In the data rows, 128 means zero.
Here are some points:
[128 146 165 148 159 149 145 127 135]
[149 138 137 137 101 139 132 132 118]
[128 101 148 106 163  83 176  67 228]
[166  93 182  99 159  98 165  69 216]
[ 69  22 112 133 113 157 104 147  94]
[150 106 159 159 178 192 118 145  79]
[121 131 116 123 162 100 170 132 113]
[133 132 134 122 137  58 157 162 136]
[143 148 106 131 105 103 113 121 106]
[167 121 146  94 126  69 175  99 160]
[150 103 146 118 128 109 173  95 183]
[137 131 112 178 127 168  74 162  71]
[174 135 127 172 107 171 101 134 108]
[135 158  80 143 111 123 121 142 111]
[138 167 116 178  79 161 109 130  96]
[150 135 146 111 106 114 120 134 129]
[  0  40 115  96 110 141 119 143 100]
[153  96 132 147 152 113 152  79 196]
[122 196  58  64 126 102 118 130 123]
[128 135 120 182  90 145 108 118 120]
[147 177  73  96 113 150  78 112 104]
[160 207  61  52  95  74 130  93 132]
Then 12 other points, each followed by its number:
[148 132 114 144 102 158 130 135 127] 0
[152 122 126 102 156  56 203 178 130] 1
[161 128 127 122 138  88 153 179 114] 2
[121 113 147 115 189  85 175 155 125] 3
[134 143 102 138  88 150 118 128  96] 4
[144  99 160 100 141  88 163 169 106] 5
[155 154 108 152 119 123 116 133 112] 6
[159 142 151 100 145  66 167 173 124] 7
[ 81 136 190 134 168 145 149 138 144] 8
[164 127 141 105 191 154 126 156 129] 9
[ 93 132  91 172 133 116  90 152  92] 10
[140 105 133 110 165  87 176  59 231] 11
Which three of these numbered points are nearest to each point below, looking only along the 3 directions in which the first points spread most? Their numbers follow each, nearest first.
[115 134 150  95 178  57 184 162 150] > 1 3 7
[145 138 147  60 189 130 148 146 173] > 1 7 3
[158 129 132 114 151  83 193 171 117] > 7 2 1
[109 125 142 108 165 104 144 159 136] > 5 3 2
[ 72 128 186 139 178 123 138  89 114] > 8 5 3
[173 138 104 126  87 150 128 117 116] > 6 0 4
[113 143 152 119 178 117 143 132 130] > 5 2 3
[142 140 128 137 141 148 106 133 120] > 0 6 9
[ 74 113  95 136 112 150  91 129 103] > 10 4 0
[152 111 168 100 148  90 181  55 243] > 11 1 3
[  0  21 116 132 120 165 103 155  68] > 10 8 5
[155 179 112  93  65  77 140  98 141] > 7 1 2
[177 143 144  94 152 122 135 122 153] > 7 2 1
[156 159 124 152  83 124 101 118 101] > 6 4 0
[121 157  73 143  87 121  89 112 106] > 4 6 10
[ 92  44 103  99 127  99 125 138 109] > 5 3 8
[118 124 194 108 199 215 124 154 120] > 8 9 0
[135 159 144 131 125 110 122 135 134] > 2 9 6
[129  96 165 135 148 119 143 186 102] > 8 9 5
[100 169 110 161 122 142  92 133 103] > 4 10 0
[125 172  73 106 119 149  91 117  97] > 4 6 10
[113 139 207 121 188  60 126 137 135] > 3 5 1
[169 141 105 150  93 141 104 118 116] > 6 0 4
[128 141 133 146 169 136 132 144 138] > 9 0 2
[  5  15 107 116 133 135  87 130  87] > 10 8 5
[138 179 132 116 134 172  98 138  71] > 4 6 0
[117 138 115 125 119 189  93 139  84] > 10 4 0
[120 135 189  65 125 116 137 121 160] > 1 3 7
[170 123 156  95 135 174 126 146 123] > 9 0 2
[  0  21  95 105 116 128  96 139  96] > 10 5 8
[153 138 135 172 125 140 124 108 138] > 9 0 6
[138  33 126 114 113 163 124 126 114] > 8 5 3
[168 118 185  75 150  82 189  73 246] > 11 1 3
[ 88  99  77 110 122  81 102 124  90] > 10 5 4
[ 64  13 144 106 130 146 112 136 110] > 8 5 3
[ 85 108  73  80 105 109 112 135 114] > 10 5 2
[129 145 109 144 119 141 109 149 108] > 4 0 6
[106 136 125 176 128 111  88 131  77] > 10 4 0
[104 170 140 119 123 101 137 124 114] > 2 7 6
[123 135 133 167 146 158 123 132  94] > 0 4 9
[115  74 131  81 106 132 134 125 140] > 5 3 8
[132 162  93 146  87 144 105 138 111] > 4 6 0
[116 142 154 149 139 150 147 132 117] > 9 0 2
[138 142 151 165  94 145  98 129 123] > 0 6 9
[120 153  94 135  97 121  97 127 118] > 4 6 0
[116  27 129  89 127 144 124 136 106] > 8 5 3
[124 147 153 170 118 141 124 129 105] > 0 9 6
[111  14 114 114 116 135 110 126  84] > 8 10 5
[172 105 176 123 160 167 140 140 117] > 9 8 0
